In the data rows, 128 means zero.
Some points, one per row:
[105 53 130 95 120 74 143 174 173 131 87 110 80 72 60 130]
[153 194 168 209 76 97 149 115 143 104 168 116 138 116 157 130]
[131 73 86 40 155 129 100 120 103 144 5 91 148 174 106 153]
[90 124 98 95 214 221 113 159 112 141 255 152 160 169 142 128]
[86 122 81 95 223 218 94 169 141 133 255 123 173 185 138 152]
[157 89 100 38 96 85 123 118 128 165 10 104 135 115 87 131]
[132 186 162 204 107 125 131 105 101 89 135 139 140 145 172 129]
[55 56 192 133 115 50 145 189 106 97 97 154 113 80 68 103]
[68 20 131 63 187 122 133 186 124 121 89 124 79 110 75 132]
[162 199 121 178 78 145 120 85 134 161 137 174 106 106 157 98]
[158 197 173 228 84 105 165 104 145 94 172 126 118 107 165 124]
[109 42 97 18 184 131 114 144 98 128 40 93 142 167 89 146]
[53 138 124 188 193 185 97 161 117 98 207 172 119 160 156 122]
[100 154 129 170 119 137 99 142 127 129 189 152 152 134 131 111]
[200 171 51 97 81 153 102 92 195 193 145 98 140 123 126 145]
[95 117 74 107 201 201 84 156 152 136 210 119 139 173 136 153]
[66 151 106 189 171 178 84 154 134 111 205 147 130 167 151 132]
[53 123 108 165 188 174 90 173 137 119 201 158 115 154 133 127]
[118 172 102 171 196 204 103 124 127 95 213 102 155 203 194 166]
[144 64 93 23 143 112 114 125 114 137 10 71 149 159 95 153]
[163 170 175 170 112 127 167 95 97 96 134 133 125 125 171 123]
[77 146 107 146 174 179 78 139 94 116 174 149 173 194 156 128]
[139 155 159 184 138 140 150 112 116 93 118 135 95 131 173 123]
[112 19 122 29 212 129 150 176 127 98 90 61 115 140 95 176]
[68 45 131 102 107 61 120 195 168 143 89 138 95 66 39 115]
[99 150 80 119 187 210 83 134 120 151 230 160 148 178 150 129]
[97 52 147 47 140 88 128 151 73 121 50 132 156 135 77 116]
[103 64 129 98 85 49 124 169 163 136 53 108 120 83 53 123]
[166 183 182 194 55 82 155 91 114 117 104 150 126 100 152 104]
[147 47 54 0 152 124 102 142 161 166 56 62 145 142 68 166]
[80 131 106 129 214 209 96 141 96 113 190 147 142 187 166 135]
[147 174 86 106 123 168 88 115 135 164 223 130 202 168 136 130]
[174 40 113 0 102 86 165 130 150 184 39 101 102 69 52 121]
Here are 10 more points, each followed by its number:
[95 45 105 36 146 103 105 162 124 154 67 124 133 122 67 124] 0
[171 233 157 227 87 139 136 73 118 112 153 151 130 134 201 118] 1
[100 26 113 28 175 114 130 159 110 130 48 95 117 136 77 148] 2
[186 50 106 10 84 75 160 115 159 177 7 92 94 68 61 131] 3
[131 184 60 143 162 208 69 106 143 154 191 136 154 196 174 148] 4
[134 43 121 17 161 118 145 139 110 136 55 94 126 125 85 139] 5
[143 154 81 107 133 175 101 131 166 170 246 131 158 138 120 129] 6
[71 145 79 118 195 199 45 149 95 123 220 133 223 230 148 144] 7
[160 232 152 229 83 137 135 79 111 119 155 167 135 131 198 105] 8
[51 134 153 206 175 155 117 149 103 99 149 194 76 127 152 104] 9
Which three of these numbered points are nearest to each point below, looking only along the 7 directions in which the first points spread most? Their numbers follow each, nearest first.
[82 5 136 21 173 93 134 185 102 116 58 100 131 127 63 136] > 2 0 5
[73 167 93 146 192 200 59 143 92 111 229 142 209 227 167 138] > 7 4 6
[78 60 153 109 121 78 135 184 138 130 127 152 107 75 63 106] > 0 2 5
[97 54 109 48 146 112 107 161 117 151 71 124 140 129 76 126] > 0 2 5
[93 43 117 46 185 129 124 167 115 116 74 100 116 140 87 147] > 2 5 0
[122 173 126 180 91 131 113 92 119 153 101 188 101 112 153 87] > 8 1 9
[81 166 139 192 157 167 111 114 87 120 142 200 104 146 170 93] > 9 8 1
[155 157 76 102 130 178 104 122 175 178 246 132 162 135 128 133] > 6 4 7
[95 130 151 161 136 140 143 146 128 131 187 184 83 90 127 96] > 9 6 8
[66 2 119 34 208 121 123 204 129 113 94 98 110 135 67 152] > 2 0 5
[152 201 209 208 87 116 174 89 80 109 155 183 119 100 180 82] > 8 1 9
[171 236 137 236 75 130 124 75 133 106 139 125 145 144 192 133] > 1 8 4
[94 37 108 24 150 106 122 168 124 153 86 119 134 120 58 127] > 0 2 5
[141 172 197 183 103 119 174 98 73 112 135 179 115 104 168 84] > 8 1 9
[185 186 50 93 130 200 82 69 121 175 145 114 185 193 175 145] > 4 6 7
[153 211 159 218 86 139 146 86 117 123 156 169 110 112 182 103] > 8 1 9
[50 112 118 166 156 136 96 174 146 122 183 159 102 121 113 118] > 9 6 4
[78 57 148 94 112 69 132 177 133 147 99 153 106 69 53 97] > 0 2 5
[153 26 134 9 167 105 178 138 116 122 29 72 99 109 93 154] > 5 2 0
[148 63 94 33 141 113 120 112 108 144 0 90 127 149 98 150] > 5 2 0
[77 0 106 10 214 138 126 193 137 125 115 92 115 132 61 158] > 2 0 5
[61 127 96 124 174 172 63 167 111 133 226 150 193 189 125 126] > 7 6 4
[82 132 130 151 143 138 106 143 113 130 143 162 130 142 122 110] > 9 6 4
[115 15 114 16 202 130 148 174 133 106 74 50 115 145 83 179] > 2 5 0
[173 168 196 209 71 69 188 111 143 79 109 97 101 80 150 132] > 1 8 9
[154 57 125 46 151 111 156 129 128 132 44 84 94 116 103 149] > 5 2 0
[113 104 104 103 156 153 129 158 172 148 205 128 104 107 104 134] > 6 0 4
[95 0 108 0 200 130 135 175 112 142 89 96 120 127 66 147] > 2 5 0
[149 157 95 92 134 162 105 122 123 162 226 127 197 159 130 126] > 6 4 7
[190 163 65 97 87 139 118 95 189 188 145 106 133 113 121 132] > 6 4 1
[72 141 116 135 168 170 79 150 87 125 223 160 192 188 139 119] > 7 4 6
[102 138 179 170 137 118 143 138 86 99 149 161 129 131 144 108] > 9 8 1
[106 140 150 179 143 138 131 118 101 99 89 145 98 145 158 123] > 9 8 1
[71 63 188 125 107 43 145 186 112 101 92 136 131 86 63 109] > 0 2 5
[154 214 200 229 74 114 165 85 86 109 158 189 127 106 188 86] > 8 1 9
[154 45 138 35 169 121 177 137 120 117 49 80 90 117 107 151] > 5 2 0
[69 37 147 37 198 133 130 171 59 119 88 134 144 149 92 117] > 2 0 5
[68 25 143 39 200 127 134 180 71 120 86 141 131 142 82 124] > 2 0 5
[95 44 149 51 158 102 138 160 89 118 78 117 138 132 84 128] > 2 5 0
[200 158 65 102 85 148 117 95 198 185 144 97 123 112 119 144] > 6 4 1
[236 64 128 11 23 20 193 113 189 184 9 62 102 23 39 133] > 3 5 0
[147 162 92 127 160 203 125 114 149 157 242 137 118 139 161 130] > 6 4 7
[113 50 97 29 173 129 116 138 102 136 30 92 134 160 92 149] > 2 5 0
[52 41 149 76 149 75 109 186 94 111 78 131 156 135 66 118] > 0 2 5
